In the rows, 128 means zero.
Each named turn below is shown by a few rows before and after it. Which turns, in which order, take the first row of each later pair to the second? The first pair is answered.
q_48 (before -> after):
[129 122 113 169 149 133 121 136 113 175 115 126 116 103 135 105 152 116
 167 129  96 141 169 123 118 116 134 140 116 130 123 104 101 107  96 124
 125 139 107 126 156  84 164 125  94 169 142 156 127 134 174 100 146 106
 165 150  85 133  57 109 140 135 192 114 133 134 145 125 144 100 150 108
 136 112 112 113 118 158 117 131 166 146 141 144 122 141 146 140 119 124
 125 161 128 117 135 142 165 154 106 124]  ->  [142 132 127 129 161 144 128 129 128 163  82 117 109 106 122 138 144  98
 165 140 132 143 163 133 111 117 140 143 109  92 133  73 119  97 117 121
 139 121 115 117 132 140 144 128  98 133 123 171 165 138 134 121 145 110
 123 139  76 138  74 114 113 150 170  74 145 132 161 134 103 103 138  87
 127 107  90 116  94 143 116 122 175 140  94 132 137 161  91 131 107 116
 117 116 111 118 139 113 167 144 109 139]
[137 129  91 117 143 131  97 112 163 139 156 115 134 111 151 102 129 140
 152 122 139 133 153 106 120 147 162 143 125 126 142 139 100 119 151 109
 153 129 109 110 108 130 101 139 123 127 154 126 119 172 109 124  99 121
 148 141 105 137 140 117 119 135 146 136 122 114 116 130 150 112 135 107
 139 109 121 126 157 103 121 155 133 103  84 153 125 127 167 116 116 102
 153 148 154 101 112 147 118 102 137 126]  ->  [140 130  92 116 144 130  95 118 163 139 150 118 132 111 145 104 126 132
 154 117 140 138 154 107 116 148 160 143 122 124 141 137 101 124 146 111
 155 130 112 111 112 130 101 143 117 123 154 133 124 168 100 128 100 114
 143 144 100 142 138 119 117 135 145 133 118 114 125 132 144 109 133 108
 139 109 120 125 162 107 126 152 135 107  79 154 123 128 158 117 114 107
 149 146 152 100 112 143 123  98 131 122]
[130 121 123 138 112 129 137 134 120 135 143 140 119 130 126 123 131 133
 123 129 116 140 136 127 137 125 126 110 121 137 127 140 121 115 120 137
 115 123 117 126 136 109 128 136 113 134 141 128 122 133 136 129 133 112
 125 139 130 127 115 132 136 127 138 140 117 124 131 127 145 128 138 140
 128 130 142 115 129 132 122 142 137 124 132 133 122 111 138 128 138 113
 120 146 135 123 113 136 109 129 127 129]  ->  [134 122 124 124 115 133 133 144 122 137 128 145 113 126 117 130 121 112
 122 136 131 149 135 130 128 124 129 107 109 121 123 127 126 114 118 137
 128 122 118 123 141 126 119 134 106 125 128 133 135 133 122 141 137 100
 113 142 121 128 110 132 126 124 135 123 130 123 141 126 131 134 136 132
 128 128 136 118 112 128 129 132 151 118 117 127 120 120 118 117 130 117
 112 134 128 130 112 127 116 124 128 134]
[ 90 140 114 136 145  97  98 138 138  36 146 128 147  92 112  93 127 152
 135 104  76 117 123 126 148 169  63 122 109 143 158 107 127  85 131 117
 116 137 115  99  91 138  97 164 164 108  94 131 139 142 117 130 109 176
 140 132 150 112 170 138 142 133 133 184 134 129 151 100 116 147 125 136
 102 139 120 124 156  90 114 146  84 142 163  99  96  90 154 107 122 163
  69 136 123 110 112 123 103 162 181 114]  ->  [ 88 125  99 144 131  89  86 156 130  61 154 140 143  74 110  93 124 130
 139 104  68 139 139 133 133 167  63 117  91 147 147 115 126  89 103 111
 123 150 102  90 114 124  99 173 132 117 101 138 131 134 117 145 105 148
 150 145 151 120 141 144 150 121 145 190 141 128 159  87 131 132 149 138
 118 136 129 134 148 108 126 136  93 139 169 107  74  85 169 104 117 172
  44 151 131 115 110 125 118 173 162 108]
q_251 (before -> after):
[138 152 134  96 135 133 133 119 140 111 115 140 142 142 123 140 120 114
 128 133 152 118 119 132 136 128 128 134 130 105 137 111 135 125 151 126
 121 115 139 129 121 145 113 116 146 117 126 135 129 135 102 132 112 130
 106 114 108 122 128 138 121 132 119  98 121 130 128 136  98 145 112 137
 123 138 113 135 114 124 116 117 128 139 110 134 142 140  97 130 117 127
 141  99 133 137 126 118 130 118 110 137]  ->  [114 149 134 126 122 117 121 127 117 113 159 158 142 146 117 127 124 141
 119 129 132 111 119 119 142 133 101 114 142 132 138 127 148 128 145 143
 100 114 125 137 145 129 122 114 155 128 118 128 113 119 137 134 104 142
 123 111 131 116 129 143 132 120 123 122 115 118 140 128 111 139 110 152
 114 151 129 118 138 131 125 111 111 146 141 138 123 117 119 141 121 142
 143 137 146 143 132 116 129 122 119 137]
[ 81 148 129 147 124 118 123 143 126 112 145 136 125 148 119 135 131 152
  94 128 143 109 115 124 127 116 112 114 118 142 151 145 158 127 148 160
 131 121 122 117 148 126 152 133 151 135 112 107 130 118 160 107 136 126
 113 103 144 116 119 174 153 129 143 133 123 111 129 113 110 141 119 135
 123 142 148 138 159 113 124 121 114 129 131 124 143 116 110 154 129 128
 130 146 135 120 146 132 107  98 149 125]  ->  [104 135 117 149 119 126 127 147 123 132 127 126 133 134 148 131 133 133
 106 123 128 129 134 129 119  99 138 122 106 148 138 162 133 130 120 143
 137 142 120 112 148  95 150 139 129 158 137 102 113 128 153  96 141 100
 142 116 131 125  97 168 159 128 162 142 119 120 118 116 136 133 146 135
 151 127 149 156 153 128 126 135 120 123 131 132 141 115 136 144 125 109
 122 148 140 119 131 154 114 114 141 110]
[121  78 102  95 124 106 105 145 139 157 156 117 111 110  97 139 130 159
 168 129 106 107 183  98 123 126 105 160  94 139 165 167 157 150 163 175
 134 128 123 102 127 162 137  92 158 150 112 113 149 101 136 112  77 125
  89  86 135  96  79 144 120  99 107 138 134 128 173  95  79 155 154 116
 160 160 111  63 118 154 125 112  96 104 114 141 109 111 111 134 119 125
  95 154 137 137 135 109 129 134  96 140]  ->  [128  80  91  97 116 110 108 145 141 169 149 114 117  98 113 128 133 148
 171 130  95 117 197  97 121 120 118 162  90 145 154 178 138 150 144 165
 139 138 129 100 131 138 146  94 137 170 126 114 140 103 140 107  88 110
 109 100 130 103  63 137 128  99 119 147 137 130 163  91 101 150 172 117
 176 149 114  78 119 167 122 122  99 103 121 151 108 108 130 130 120 117
  87 158 139 138 130 132 131 146  91 124]
q_875 (before -> after):
[126 100 144 167 137 157  80  92 150 134 101 118 101 146 179 147  80 129
 119 121 143 150 105 135 130 144  70 109 161 149 147  85 146 101 123 133
 170 116 120 114 180 141 131 135 129 119 114 167 123 117 137 169 109  98
 104 142 132 133 123 124 130  59 116  86  93 143 150 119 107  98 135 145
 133  89 128 145 123 139 133  91 144 112 141 141 127 117 131 145 142 186
 142 135 180 121 119  86 160 136  95 120]  ->  [129 103 136 176 130 155  81  95 148 141 104 114 107 141 187 138  88 129
 125 115 128 156 109 137 130 135  75 109 165 163 141  95 131 104 110 130
 164 127 118 116 182 120 134 139 119 131 121 163 109 120 147 160 112  91
 124 147 126 136 112 120 141  57 122  96  90 146 139 112 126  94 142 153
 145  89 133 148 129 153 134 101 137 109 149 142 129 115 152 149 140 181
 143 146 181 116 117 101 156 145  91 114]
[148 126 129  96 127 150 119 107 127 126 111 113 137 148 136 133 130 117
 134 135 162 139 122 147 120 146 150 149 124 123 159  98 108 118 129 124
 137 120 132 114 101 158  85 125 127 123 135 122 136 136  94 122 137 122
 107 113 123 150 137 108 121 135 137 111 140 125 147 130 124 126 158 108
 119 114 112 143  86 118 117 138 157 123 105 104 154 142 102 123  97 152
 118  97 133 126 106 120 122 134 135 118]  ->  [118 119 131 110 130 136 107 120 112 126 152 137 134 156 110 140 121 130
 120 142 163 131 116 140 119 164 117 132 131 133 158  89 135 122 142 144
 121 104 118 116 124 170  97 123 139 121 117 128 147 117 112 133 130 127
  91 106 136 140 147 124 122 126 132 109 144 115 165 122 108 123 148 115
  95 133 117 119 101 118 128 117 149 137 122 101 134 135  99 125  91 169
 112 122 140 137 121  97 126 126 139 136]
[154 143 131 113 133 127 133 123 139 108 113 129 130 125 143 156 105 123
 130 143 139 129 122 128 128 119 143 120 118 110 139 118 130 119 140 138
 146 115 135 135  84 139 116 123 129 117 106 118 146 152  93 119 127 135
 102 137 126 137 122 117 109 130 121 117 129 123 118 118 112 141 119 109
 121 119 115 128 111 110 115 134 156 108 103 108 140 134  95 130 122 119
 129  93  95 111 142 123 116 118 140 140]  ->  [125 136 132 129 126 109 115 142 125 113 153 151 126 134 122 156 101 139
 120 147 134 122 120 122 127 129 109  95 120 127 138 116 156 119 144 154
 133 104 112 136 111 143 131 121 138 120  91 123 147 135 114 129 119 143
  98 134 143 127 127 131 114 119 114 116 130 108 138 113 105 138 108 124
 102 136 120 114 127 110 133 120 148 119 128 111 118 120 102 132 120 141
 124 122 103 126 154 105 121 115 142 154]
[136 105 132 128 106 130 140 133 133 154 112 111 120 124 132 146 130 118
 120 116 129 164 131 138 107 128 146 134 114 132 104 134 114 122 105 112
 148 136 108 119 133 119 133 132  93 138 156 129 141 136 109 137 121  90
 129 138 116 120 124 129 139 124 163 116 131 109 131 136 144 121 144 114
 154 110 144 150 114 153 122 124 132 134 118 141 131 143 111 118 107 123
 113 110 124 139 101 131 137 128 123 127]  ->  [131 109 135 119 113 127 140 134 136 141 111 112 115 129 121 156 125 115
 119 120 141 161 125 140 105 133 139 130 111 124 109 125 129 127 119 115
 150 126 109 115 130 141 132 127  97 131 141 135 157 129 102 149 118  96
 113 136 118 115 131 131 132 126 152  99 136 103 139 136 130 124 132 113
 140 114 139 147 108 147 123 121 129 130 108 136 130 148  95 117 101 130
 112 103 114 141 109 116 144 124 124 134]

Each pair is 2 to 3 turns apart.
[148 146  72 149 157 173 171 122 137 165  61  73 114 101 150 126 153 106
 164 137 136 176 171 114 137 105 192 182 111 108 105  99  93 120 128 121
 168 122 154 118 116  94 117 172  93 169 147 153 153 165 137 139 111 105
 151 154  89 146  96 108 136 155 141 101 108 152 106 146 126 127  91 104
 172 111 111 153 101 139 104 139 106 110 146 168 133 134 105 107  93 104
 131 110 148 108 100 167 139 106 134 116]  ->  [104 162 101 148 178 163 169 110 139 113 106  98 116 136 102 141 152 157
 143 140 168 124 132 103 158 123 142 156 142 109 136  72 147 108 194 157
 139  76 152 127 102 149 124 157 157 122 100 157 183 154 143 149 102 165
 102 121 121 132 154 117 123 155 108  88 106 138 124 154  66 146  32 115
 101 138 111 116 130 103  96 117  73 128 148 155 142 132  68 117 117 129
 153 112 137 111 133 124 123  75 170 155] | q_48 then q_251
[158 120 166 157 167 170 118 156  88 104 141 127 118 106 120 160 111  97
  91 142 124 173 178 152 136 122 138 137 132 150 112 119 119 149  99 131
 125 105 127 107 152 124  84 174 126 160 157 103  88 123 146 115 150  76
 135 153 114 111 126 118 109 141 155 147 117 131 158 141 109  92 179 141
 125 112 120 161 123 132 162 154 131 114 129 137 146 121 137 146 100 133
 120 143 116 133  95 142 136 128 122 125]  ->  [165 131 190 137 183 179 135 136 106  82 121 111 119 124 124 168 111 109
  93 140 147 156 163 147 151 116 144 142 146 132 129 104 125 142 128 140
 130  88 148 105 118 150  71 172 153 136 145 103 105 138 123 108 154 103
 114 139 112 114 152 110  94 148 142 133 124 138 147 151  81 108 157 130
 111 105 114 158 120 107 139 159 123 113 106 126 177 130 117 149 105 123
 139 106  99 120 101 137 121 120 139 135] | q_875 then q_48
[ 93 148 149 125 149 116 121 130 136 135 135 139 130 124 104 143 124 140
 119 129 123 126 126 121 127 135 106 130 143 111 139 102 153 117 131 145
 135 110 130 127 143 134 125 116 126 124 105 136 137 112 136 147 139 138
 105 114 132 115 119 135 101 112 107 102 147 110 141 124 105 131 117 118
 121 134 122 110 120 116 145 105 132 129 132 121 132 127 118 117 106 148
 136 137 116 133 151  94 130 134 125 150]  ->  [108 135 135 128 137 122 121 139 139 164 119 136 132 104 124 135 124 116
 130 129 112 152 148 124 111 128 128 138 128 117 125 115 126 125  98 131
 150 135 130 125 158 112 119 124  95 144 122 135 127 113 130 147 146 107
 123 133 121 121  96 127 107 110 126 108 148 120 136 118 133 123 135 117
 154 127 122 128 106 134 156 115 146 121 132 129 127 127 136 106  97 142
 124 139 120 138 131 109 145 145 109 127] | q_48 then q_251 then q_48
[142 142  86 140 116 114 124 129 114 126 124 149 154 107  91 163 159 129
  99 138 123 117 165 158  82 142  85 108 145 153 146  99 150 130 128  95
 171 107 153 151 158 166 119 100 141 100 151 103 133 100 161 148  95 110
 110 130 108  87 175 109 113 118  88  94 141 132 118 131 105 136 135 146
  92 140 128 107 118 113  94  92  90  97 102 197 133 115  79 112 135 145
  64 158 145 160 141 115 100 156 155 190]  ->  [135 141  87 157 111 112 118 129 109 127 145 149 158 113 101 151 171 147
 105 130 105 111 164 151  91 141  79 105 153 172 146 118 144 138 120 101
 157 110 151 153 164 141 124  96 152 117 153  91 115 102 187 131  97 116
 133 131 123  88 174 104 123 116  95 119 135 133 110 127 126 134 134 152
  93 144 146 101 132 117  91  99  75 107 124 200 127 102 110 113 144 145
  70 180 153 157 135 131  94 156 155 185] | q_48 then q_48
[ 78 112 171 132 119 115  85 125 128  77 145 126 133 170 137  87 127 131
 133 145 154 131 112 165 128 120 132 106 151 165 139 127 141 147  98 113
 112 124 123  99 145 141 153 117 119  94 104 100 115 115 144 115 112 127
 119 151 135 119 118 157 112  96 129 146  98  65 154 189 100 139  78  96
  74 121 101 102 102 112  97 112 114 148 158 119 149 130 134 156 135 167
 137 105 129 137 108 122  83 120 111 141]  ->  [ 81 110 171 126 120 120  84 134 128  86 138 127 130 160 135 104 117 108
 130 149 159 139 120 164 116 125 133 105 140 150 132 118 145 147  94 107
 120 122 116  94 149 152 151 124 104  90 103 103 123 111 129 131 110 112
 114 152 125 126 111 165 103  96 124 134 107  67 163 190  97 132  85  87
  78 117  96 102  90 119 108 102 127 138 146 117 144 136 124 155 128 172
 126 103 125 139 106 114  91 119 103 141] | q_48 then q_48 then q_48
